X: rows in a few groups, each row roughly a mix of its group's directions (some rows in no group):
X (156 x 11):
[[ 17  19 -44  -4   2  25 -45  33  -5 -10  11]
 [-14   2 -43  16  17  24  -5  58 -10  -4   5]
 [ 26  15  25 -22 -26 -48  -4  23 -23  23   6]
 [-21 -20  60  12 -27   3  28 -15  10  12   5]
 [  2  44  -5  31  35  10  17  11  -9  -8 -44]
 [ 14  23   0  17  33  18   7  45 -17  42  12]
 [  3   4 -46   0 -28  29 -30  20 -20  -7 -34]
 [ 22  -7  35 -43  25 -32   9 -27 -15  16  -1]
 [ 14   6 -24  -8 -15 -15   5  39  -7  -1  61]
 [  1  19  25   9   4 -29  53  30   7  23  22]
 [  6  13 -43 -22  27  -4   8 -47  16   6  27]
 [  4  20 -38   8  18 -18 -15  43 -24   3  37]
 [-19  10 -26  35 -43  12 -37  28   1  -4 -12]
 [-37   2  28   6   7  40  46  15   5  -7  20]
 [ 15  27  13 -17  -5 -16 -25 -23   1  44  43]
 [-14 -28   0  22  11   7   7  39 -19 -40 -39]
 [  0  30  14  19  50   5  34  -2  20  -4  32]
 [-26  25  -6   4 -33  50  12  32   8  -4  21]
 [  0 -18  -6 -42 -30 -36 -35 -23  14 -20  -4]
 [ -9 -20  57 -10 -22  -3  -1   5 -13  46  -8]
 [ 43  27 -12 -52  -7 -25   7  -1 -13  18  -4]
 [ -5  47  21  23 -15 -18 -32  -9 -25  25  23]
 [-15  32 -46  -4  16  11 -33   5  33 -22  15]
 [-29  20  30  47 -27 -20  -8  22  19  -6  14]
 [ -6   3 -40  22  18  23   3  54 -22   0 -15]
 [ 17 -23  57 -28   9 -17  18 -31  13  -6  -3]
 [-49 -24  23  26  -1 -24  38   6 -13  -2  16]
 [-38 -26   9  55   3  28 -13  11   3 -18  -3]
 [-15 -35  -7 -28 -14  40  12 -41  22 -16  -9]
 [-29 -43 -22  14 -28  -1   2  43 -12  -6 -22]
 [-10  -9  60   9  22  11  33  22 -12   2 -22]
 [  8  25   1  34   1 -17 -17  53 -23  29   2]
 [ 10  51  23  22 -17 -18  25 -21  16  24 -22]
 [ 24  32 -11 -17 -35   0 -22 -44 -11 -13  26]
 [ 12  22   9  28  13 -17  -1  54 -24  33   9]
 [ -6 -16  11 -10 -20  28  13 -63  15 -21 -14]
 [ 18  33  27  32  20  -3  38 -35  13  13  -9]
 [  5 -11  60   4  28 -22  20   2  17  -2  31]
 [ 32  33   0 -59  -9 -15  10  -8   0  24   6]
 [ 10   6  54 -29  -9 -12   3 -48  -5  12  -7]
 [ 36  20  -4 -28  -2  -6  17  49 -28  15  23]
 [-32 -15   4  47  21  18   4  46 -17  -8   1]
 [ 22  45 -36  -6  -1 -46  17 -14  11  -5   0]
 [-30 -44  46 -17 -17 -14  11 -23  14   7  -1]
 [ 20  32  38 -39 -12 -13  22 -25   7  27   7]
 [ -6 -19  15 -14 -27  15  17 -55  37  -8  -7]
 [  2   3  18  47 -16   6 -32 -13 -31  38  15]
 [-43  40  26  -2   3  35  26  21 -12   8  -2]
 [ 29  38  21 -21   4 -24   3 -21  -3  42  26]
 [ -9 -52 -50 -19   0   0  -4  -1  -2 -28 -14]
 [ -6  15 -28  24   7 -28 -52  32 -23   0   1]
 [-16  33 -44  19  -6 -11 -25  44  11  -5  12]
 [-39 -22   5  43  24  20 -15  22   4 -23  24]
 [ -7 -31  41 -23 -45  14   1 -10  -9  27 -17]
 [  8 -35  43 -10 -22  23 -13 -42  18  -5 -14]
 [-26  -5 -34  21  15   8  12  46  18 -29 -27]
 [-10 -34  21  -4  -4  13 -31 -39  22 -38 -21]
 [-26 -23 -41  29  34  17  -7  30  -7 -21   3]
 [ 18  13   9 -23  38 -39  31 -22 -18  29  -5]
 [ 25  21 -56 -39 -13   9  -5  17  -1  13 -14]
 [-28  -2   2  36  -4  29  19  48  20  12  22]
 [-13 -57  22   1   0 -44   0  -2 -22  10 -16]
 [ 20  29  12 -37  33 -18  30  -9  18  27  20]
 [ 15  44 -11  17  -6 -14   3  53 -27   5  18]
 [ 22 -17  -8 -37 -37  11  -6 -42  10  -9 -32]
 [ 33 -33  22 -15  -9 -23 -21 -21  -7  -6 -47]
 [-31 -18 -34  18  -7   0 -43  20   7 -37 -12]
 [  6 -26  23 -47 -13  -6 -21 -25   7  15  41]
 [ 12 -23  -2  -2  32 -10  11 -22 -25 -58 -16]
 [ 19 -17 -23 -43 -12 -11 -19 -48  -5  -8 -25]
 [  5  -1  36 -41 -40   2 -16 -38   4  13  -8]
 [-23   9  -5  40  49  25  -1  12  10 -15  30]
 [-33 -21 -36   0 -17  33 -20   5  34 -17  25]
 [  0   7 -65 -25  29  11   2  25   1  -2  12]
 [ 28  34  20 -54  14  10  15 -19  10  10  18]
 [-12 -14  10  46  14  11   7  45 -27  -7 -31]
 [ -5 -17  -9  62 -22   3   8  32 -26   1 -15]
 [-18  19  42   0  -3  35  37  38  -3   6   8]
 [  5  14   7  15  43  -1  48 -37  -4   9 -26]
 [  2 -46  35 -28   6 -17 -16  10 -16  12  38]
 [ -6  -4 -11  48  13 -29 -27  33 -32   4  15]
 [ -9   5  15  -9 -35  12 -11 -54  19   5  38]
 [ 12  13  -7 -11 -37   4 -33   4 -24  -7  55]
 [ -1 -27  54 -16   5 -35   8 -32 -12  17  -7]
 [ 18  52 -26  14  15  41   3  24   3   8  13]
 [-10  20 -34  32 -34   5  -3  35  17 -35  10]
 [-22 -17 -34  35  27   1  15  17   9 -33 -33]
 [-29  -6 -20  21   6 -26 -33  32  12 -10 -43]
 [-20  -7  21  12  28  48 -19  25 -19 -24 -25]
 [-48 -11  15  -3  -6  36  28 -33  19 -21   6]
 [-17  46 -11 -20  -4  21 -35   1  42  -4  18]
 [-13   9 -46 -16  19  44  -6 -10  34 -21  10]
 [ 14 -18  48 -17  -5 -11  16 -47  27   2 -17]
 [-13  -6 -36  39  -9  31  -9  48  -7  10  -5]
 [ 12 -12  29 -21   9  18  49 -28  14   5 -35]
 [-27 -42  30  27 -25 -17 -15 -17  19 -22  17]
 [ 34  48   2 -30  29  -9  15  20   0   6  26]
 [ -2 -14 -43 -59 -23   3  -3 -17  10   6 -14]
 [-11   8  10   7  26  15  66  18 -13  24   6]
 [  5   4 -66 -19  17  21 -14  27 -11  -5  -8]
 [ -7  15  -9   2 -16  13 -58 -26  13 -10 -40]
 [ 17  43  -8 -12  30 -10  50  25  10   2 -11]
 [-25 -27   0  29  21 -47 -17  37  -9  10   3]
 [ 16  28  24   0  41  15  23  28 -26  13  30]
 [-28 -58  10  10 -19   4 -33  27  -4   2   8]
 [  4 -22 -21   7  -5 -39 -35 -50  19 -10   0]
 [-15   0   5 -18  24  45  24   7  12 -27  45]
 [ -3 -48 -18 -14  -9 -31  -8  45 -23   6 -12]
 [ -5  -7  66  23 -38 -12  -1 -10   2   6  -3]
 [-18   7  39 -22 -18  13 -18  -2  25 -33  43]
 [ 18   0 -59  31  12 -23  -9  21 -13  22   4]
 [  8  35 -29 -11  10  24  39  25  -6  31 -25]
 [-31 -39  -6   5 -47   7 -16 -13  -3 -32 -20]
 [ -2 -40 -17  26  19 -33  19 -32  -7 -23 -26]
 [ 29 -23 -39 -56   6  12  15  -1 -12 -12  -7]
 [-14 -57   0  11   1  -9 -12 -36 -21   1 -34]
 [ -5 -63   2  -1 -26  -9  -5 -25  -3 -30 -18]
 [  9   2  56  14 -22 -14   7 -48   8   4 -11]
 [-34 -17 -32  45 -13 -10 -17   4  15 -37  -5]
 [ 11  -8  44  26  16  -5  22  -2 -19  50 -13]
 [ -6  35 -34  29   2  23 -11  48 -10  17   3]
 [  9  -3 -54  23  -8 -30  -1  -3 -21  30 -29]
 [ 35  35 -49 -35   3   1  10   6   2  17 -10]
 [ 34   8  -9   4   1 -29  -3  46 -44  20  -8]
 [ 26   2  42 -29 -15 -20   9 -10 -14  43  23]
 [-32 -17 -28  44  16 -11   4  -2  24 -40   8]
 [ 27  18  17 -27 -39 -33  31  -8  11  27  -6]
 [ 29 -28 -30 -25 -10 -21 -35 -35   6 -22   1]
 [ -5  24  -1 -17  58 -18  17  34  21   6 -11]
 [-16  12 -44   3  44  30 -10   8  16 -13  30]
 [-35  11  -4  -8   0  52  21 -35  27 -10   5]
 [ -8  35 -45   9  18  21   5 -22  24 -34 -16]
 [ 24  -6 -18 -50 -24 -18 -14 -44   8   0 -10]
 [ 27  10  28 -24 -10 -23  18 -45   9  38  -8]
 [-43 -37  10  48  16  15  -5  -2   4 -23   3]
 [  1 -36  -9  36  22   6  -2  15 -42  30 -24]
 [  6  -8  18 -21 -25  43  16 -53  14   7   2]
 [-13   3 -32  31  -1  16  16  19   1 -41 -44]
 [-21  23 -59  21   0 -17 -20  13 -11   9  25]
 [-29  -1  20  -9  -2  32   8 -53  32 -14 -12]
 [  5  31 -13   9 -46  27   0 -45  15  13 -12]
 [-24  -5  12  22 -13   4  40  50 -31  11  -3]
 [-19 -23 -31 -15 -28  35 -24 -16   4 -42  -2]
 [ -2   0  14  -2  -9  31 -20  54  -2 -32  33]
 [ -7  21 -33  32  25 -10   5  52 -11 -20   3]
 [-17  20  40  16  44   5  40   3  -5  13  18]
 [-16 -15 -22  44  -1   8  14  32  -8 -29 -39]
 [  1  -2  10 -33  13   4   9  29 -54  18 -33]
 [ -7  23 -30   4  50  23  16  40 -11   5  12]
 [ 34 -13  21 -20 -12  -6 -41 -35  31 -17 -13]
 [  0 -32 -31 -25 -22 -18  -1 -54   6 -18   4]
 [ -5  -7  24 -13 -16  29 -43 -28  -6  20  40]
 [-23 -43 -28 -24   7  -7 -21  38 -26 -16   4]
 [ -9 -19 -34 -12 -42  12 -25 -26   8 -33 -24]
 [ 29  -8 -28  -6   7 -41  -9 -27 -29 -32 -23]
 [ -4 -31 -23  28  23 -24  52   3 -12  18  10]]

one row of each group, then the others: which group is each in?
[-28 -23   0 -21 -17  47 -16  19  14 -37 -17]  <85>
[ 27  20 -47   8   2  -7 -19   4 -19  30 -39]  <92>
[-22 -31 -22 -22   2  27  17 -29  34 -34   6]  <34>
[-22 -14  32  47  39   7 -11 -11  -3 -24  19]  <44>

[  4  32 -40   0   9  14   6  49  17   8  32]  <44>
[  1 -16  19 -17  -9   7  30 -58  36  -1   0]  <92>
[  9  43   8   5 -27  34 -37  33  13   7 -13]  <92>
[ 28  57 -19  -5  -2  45   9   2   8  -3  10]  <34>
[  0  -3 -58 -11  32   1  -2  42 -13  -8  11]  <44>
[ -3  25 -19 -34  -7  45 -28 -12  18 -27  20]  <92>
[ 34  55  -9 -22   6   8  24 -19  15  26  -3]  <44>
[-13   5  14   3  54   9  23  49   6  13 -13]  <85>
[-15  17 -13  18   7  -7  -2  69  -5 -10 -26]  <85>
[  8 -43 -45 -23   4  -7  -1  39 -21  -1 -10]  <34>
[ -3 -26  35 -43 -12 -47  16  -9 -11   6  11]  <44>
[-53 -25  -1   7  22  33   0  37 -12  -4   8]  <44>
[  0 -26   2  11  34  13 -25  27 -33 -25 -39]  <92>
[ -4 -46  44   4   8   9  -2  34 -37   0   3]  <85>
